In the data rows, the value 128 means zero.
Here are some points, one per row:
(114, 082, 129, 127, 119, 119, 134, 096, 138, 121, 140, 115, 039, 186, 115, 147, 130, 134, 158,
 083, 116, 139, 121, 136, 137, 109, 206, 079, 182, 164, 102, 121)
(104, 139, 104, 128, 137, 138, 133, 128, 108, 148, 123, 151, 143, 080, 150, 121, 112, 125, 152,
 098, 145, 088, 029, 104, 130, 132, 118, 184, 125, 150, 131, 156)
(101, 173, 117, 071, 112, 073, 127, 117, 131, 161, 136, 125, 093, 195, 056, 120, 104, 140, 140,
 145, 051, 110, 138, 158, 111, 106, 120, 190, 130, 071, 108, 167)
(134, 174, 127, 103, 152, 152, 122, 163, 092, 163, 135, 113, 081, 092, 108, 147, 177, 089, 133,
 111, 110, 154, 136, 116, 152, 097, 148, 126, 116, 164, 076, 113)
(162, 107, 120, 112, 064, 119, 136, 107, 112, 155, 144, 137, 191, 079, 170, 127, 104, 137, 149,
 123, 125, 118, 184, 135, 136, 099, 069, 141, 124, 142, 106, 073)
(125, 096, 108, 206, 130, 094, 124, 132, 139, 110, 166, 165, 105, 119, 032, 101, 061, 145, 165,
 127, 065, 130, 113, 178, 090, 128, 089, 148, 115, 067, 127, 116)
(075, 158, 173, 137, 151, 108, 149, 192, 102, 103, 099, 105, 136, 136, 103, 150, 154, 140, 096,
 148, 129, 126, 107, 136, 195, 170, 094, 124, 121, 151, 104, 113)
(122, 118, 195, 145, 129, 117, 127, 147, 120, 216, 204, 146, 161, 176, 121, 093, 150, 064, 119,
 127, 156, 107, 151, 145, 185, 162, 151, 083, 179, 100, 161, 155)
(119, 156, 124, 143, 120, 169, 174, 148, 151, 122, 143, 146, 130, 039, 120, 120, 090, 117, 155,
 112, 107, 163, 112, 088, 092, 159, 115, 090, 127, 206, 142, 145)
(144, 108, 139, 084, 116, 084, 049, 152, 112, 099, 141, 116, 149, 125, 114, 168, 121, 133, 151,
 190, 171, 145, 130, 058, 136, 117, 153, 132, 128, 088, 087, 132)
(115, 178, 118, 139, 099, 212, 097, 122, 100, 097, 136, 186, 134, 100, 120, 124, 129, 168, 132,
 071, 145, 142, 125, 175, 156, 140, 121, 129, 211, 145, 129, 075)
(117, 104, 121, 137, 092, 122, 139, 114, 146, 064, 174, 111, 125, 095, 224, 117, 135, 098, 143,
 118, 079, 089, 114, 105, 147, 067, 080, 099, 124, 105, 149, 103)
(107, 159, 098, 170, 070, 096, 122, 145, 113, 107, 138, 125, 157, 162, 141, 103, 074, 122, 120,
 163, 161, 168, 098, 109, 132, 111, 114, 136, 093, 138, 195, 107)
(154, 052, 144, 117, 119, 125, 161, 106, 137, 060, 116, 156, 112, 115, 089, 037, 133, 124, 076,
 124, 194, 112, 125, 139, 149, 061, 169, 129, 087, 136, 131, 107)
(120, 093, 148, 127, 084, 109, 132, 070, 203, 122, 091, 135, 140, 124, 095, 086, 143, 114, 154,
 100, 118, 120, 094, 127, 132, 175, 148, 133, 146, 168, 147, 090)
(199, 138, 145, 097, 119, 116, 126, 099, 141, 082, 178, 130, 206, 099, 150, 143, 102, 142, 103,
 130, 125, 180, 147, 131, 071, 156, 129, 190, 144, 131, 196, 126)
(176, 127, 074, 105, 046, 143, 096, 144, 155, 122, 150, 102, 150, 123, 139, 152, 147, 103, 153,
 058, 112, 113, 116, 094, 101, 100, 114, 067, 062, 087, 141, 099)
(132, 165, 233, 182, 146, 124, 111, 118, 118, 169, 100, 128, 103, 088, 146, 138, 145, 145, 122,
 140, 073, 144, 122, 072, 167, 128, 147, 096, 111, 122, 108, 156)
(111, 117, 129, 215, 133, 148, 114, 150, 101, 096, 157, 117, 136, 117, 101, 118, 136, 146, 159,
 114, 130, 083, 168, 151, 107, 108, 116, 121, 063, 200, 133, 140)
(092, 190, 121, 146, 124, 151, 135, 158, 142, 125, 056, 134, 158, 123, 127, 144, 111, 067, 125,
 126, 137, 127, 165, 200, 177, 095, 166, 159, 150, 140, 123, 156)
(133, 146, 123, 114, 135, 107, 106, 172, 070, 162, 108, 056, 113, 107, 161, 159, 149, 118, 117,
 142, 122, 176, 150, 174, 111, 139, 128, 131, 154, 091, 161, 098)
(121, 121, 115, 101, 135, 105, 204, 121, 166, 134, 137, 087, 111, 141, 101, 123, 161, 128, 137,
 102, 131, 138, 142, 073, 134, 192, 133, 180, 194, 118, 091, 108)
(120, 093, 115, 182, 134, 200, 199, 072, 129, 147, 160, 094, 142, 146, 132, 122, 141, 180, 083,
 085, 133, 155, 135, 115, 121, 132, 153, 177, 095, 109, 137, 125)
(072, 127, 149, 045, 130, 099, 136, 138, 154, 127, 139, 102, 143, 148, 129, 192, 134, 128, 099,
 090, 148, 145, 156, 099, 135, 077, 113, 111, 112, 118, 125, 125)
(138, 138, 141, 118, 097, 122, 080, 090, 129, 098, 112, 150, 147, 163, 138, 113, 120, 087, 134,
 105, 168, 146, 105, 127, 058, 184, 041, 152, 047, 115, 153, 109)
(157, 107, 088, 153, 147, 126, 056, 115, 164, 135, 126, 152, 159, 151, 142, 142, 084, 113, 100,
 090, 101, 140, 114, 083, 119, 164, 138, 153, 110, 148, 133, 118)
(166, 114, 134, 154, 102, 146, 162, 179, 210, 138, 086, 121, 116, 168, 099, 114, 141, 113, 090,
 131, 147, 109, 193, 149, 133, 066, 148, 110, 139, 136, 140, 205)
(083, 139, 184, 135, 146, 149, 107, 218, 136, 120, 104, 121, 105, 093, 136, 125, 124, 127, 130,
 052, 152, 109, 133, 121, 097, 105, 109, 127, 150, 095, 096, 194)
(163, 137, 172, 096, 154, 112, 121, 121, 126, 109, 141, 102, 117, 141, 134, 134, 118, 070, 092,
 178, 165, 134, 185, 139, 115, 134, 111, 034, 141, 070, 097, 115)
(081, 110, 137, 106, 111, 130, 085, 131, 116, 156, 112, 090, 090, 127, 178, 149, 125, 098, 076,
 218, 141, 134, 147, 056, 124, 104, 125, 159, 115, 101, 139, 126)
(098, 193, 148, 183, 189, 178, 146, 097, 145, 115, 126, 119, 148, 159, 110, 154, 126, 098, 175,
 169, 138, 110, 113, 109, 144, 077, 115, 070, 162, 151, 104, 126)
(192, 076, 149, 140, 102, 139, 198, 135, 161, 137, 084, 125, 161, 152, 110, 126, 138, 182, 140,
 151, 097, 108, 058, 194, 109, 122, 112, 134, 146, 140, 117, 115)
(112, 109, 063, 130, 119, 131, 116, 095, 160, 115, 153, 175, 135, 107, 166, 134, 132, 159, 040,
 174, 127, 127, 145, 138, 098, 138, 057, 138, 157, 131, 112, 123)
(198, 173, 123, 130, 112, 097, 108, 164, 143, 130, 167, 160, 116, 125, 144, 048, 158, 159, 112,
 150, 072, 092, 138, 112, 130, 193, 154, 131, 134, 145, 173, 109)
(134, 161, 143, 072, 138, 136, 157, 165, 176, 183, 200, 206, 142, 140, 134, 121, 127, 167, 118,
 166, 115, 082, 081, 169, 111, 133, 167, 064, 069, 143, 150, 050)
(097, 107, 123, 086, 149, 060, 109, 156, 093, 181, 125, 151, 122, 189, 170, 136, 125, 153, 188,
 144, 121, 150, 206, 082, 124, 058, 106, 124, 140, 148, 167, 109)
(127, 197, 144, 103, 214, 152, 140, 158, 108, 129, 128, 117, 086, 162, 119, 132, 121, 045, 102,
 103, 130, 120, 129, 102, 114, 136, 132, 184, 131, 135, 086, 123)
(152, 116, 139, 143, 147, 168, 175, 104, 136, 150, 043, 123, 071, 177, 086, 133, 160, 152, 184,
 127, 156, 155, 153, 098, 148, 133, 100, 152, 114, 100, 145, 120)
(145, 118, 122, 135, 177, 117, 119, 091, 126, 177, 129, 112, 128, 105, 065, 149, 217, 147, 146,
 132, 205, 166, 113, 142, 143, 121, 154, 145, 182, 131, 140, 202)
(064, 159, 120, 166, 139, 112, 145, 133, 082, 150, 083, 160, 139, 116, 140, 130, 193, 128, 149,
 139, 115, 170, 160, 120, 147, 138, 140, 113, 098, 135, 041, 154)
(157, 128, 132, 121, 170, 112, 057, 154, 141, 168, 120, 083, 128, 137, 168, 128, 131, 122, 125,
 139, 149, 208, 134, 114, 140, 089, 102, 113, 153, 119, 112, 086)
(122, 110, 152, 118, 112, 106, 143, 132, 146, 109, 144, 036, 069, 136, 171, 135, 111, 144, 184,
 143, 193, 094, 142, 180, 165, 227, 176, 142, 137, 126, 097, 136)
There is one direction along which these points spread out most. How far along it is each point below, from 0 to 99? The average is 50, and the first point in the table lies past the average. One standard deviation of the points above along it is 16.
(161, 074, 088, 188, 133, 124, 149, 122, 158, 139, 074, 146, 131, 094, 123, 136, 122, 114, 147,
 120, 149, 034, 128, 137, 130, 136, 193, 153, 131, 104, 144, 060) -> 38
(165, 140, 050, 106, 119, 122, 108, 090, 111, 145, 138, 095, 164, 107, 113, 130, 045, 179, 082,
 156, 114, 108, 091, 125, 171, 119, 092, 082, 135, 102, 161, 142) -> 32
(168, 139, 124, 105, 126, 155, 139, 122, 029, 123, 146, 163, 126, 152, 149, 107, 117, 136, 124,
 141, 089, 105, 078, 168, 091, 120, 133, 146, 093, 162, 098, 170) -> 41
(133, 122, 143, 131, 131, 125, 126, 043, 172, 136, 113, 106, 117, 085, 143, 088, 095, 203, 137,
 135, 145, 123, 126, 162, 082, 117, 178, 153, 099, 157, 124, 128) -> 36
(086, 097, 119, 162, 110, 144, 143, 151, 061, 111, 076, 116, 150, 135, 141, 093, 129, 105, 086,
 123, 084, 140, 082, 135, 059, 168, 149, 074, 109, 161, 112, 157) -> 45
(131, 101, 126, 097, 156, 132, 155, 121, 133, 119, 085, 131, 124, 144, 153, 113, 159, 130, 216,
 145, 179, 153, 097, 144, 123, 113, 144, 119, 165, 107, 121, 182) -> 62
(110, 108, 127, 110, 155, 144, 116, 124, 112, 081, 115, 198, 112, 084, 135, 146, 104, 193, 076,
 048, 129, 102, 133, 119, 160, 180, 130, 095, 106, 145, 135, 128) -> 39
(136, 144, 068, 121, 145, 083, 131, 076, 075, 119, 133, 127, 150, 131, 147, 117, 111, 110, 077,
 097, 115, 107, 143, 116, 100, 129, 117, 088, 139, 113, 175, 137) -> 39
(097, 142, 125, 085, 125, 199, 105, 131, 092, 045, 126, 133, 149, 096, 063, 115, 139, 129, 142,
 143, 092, 069, 126, 127, 110, 114, 142, 140, 130, 169, 143, 123) -> 42
(080, 078, 098, 123, 152, 146, 109, 129, 168, 125, 166, 152, 126, 140, 133, 145, 136, 116, 173,
 174, 064, 198, 118, 190, 220, 165, 112, 191, 112, 058, 135, 162) -> 51
(163, 124, 134, 132, 113, 085, 128, 126, 094, 132, 160, 133, 097, 155, 131, 240, 135, 100, 097,
 165, 152, 118, 139, 108, 112, 140, 113, 142, 150, 129, 124, 169) -> 59
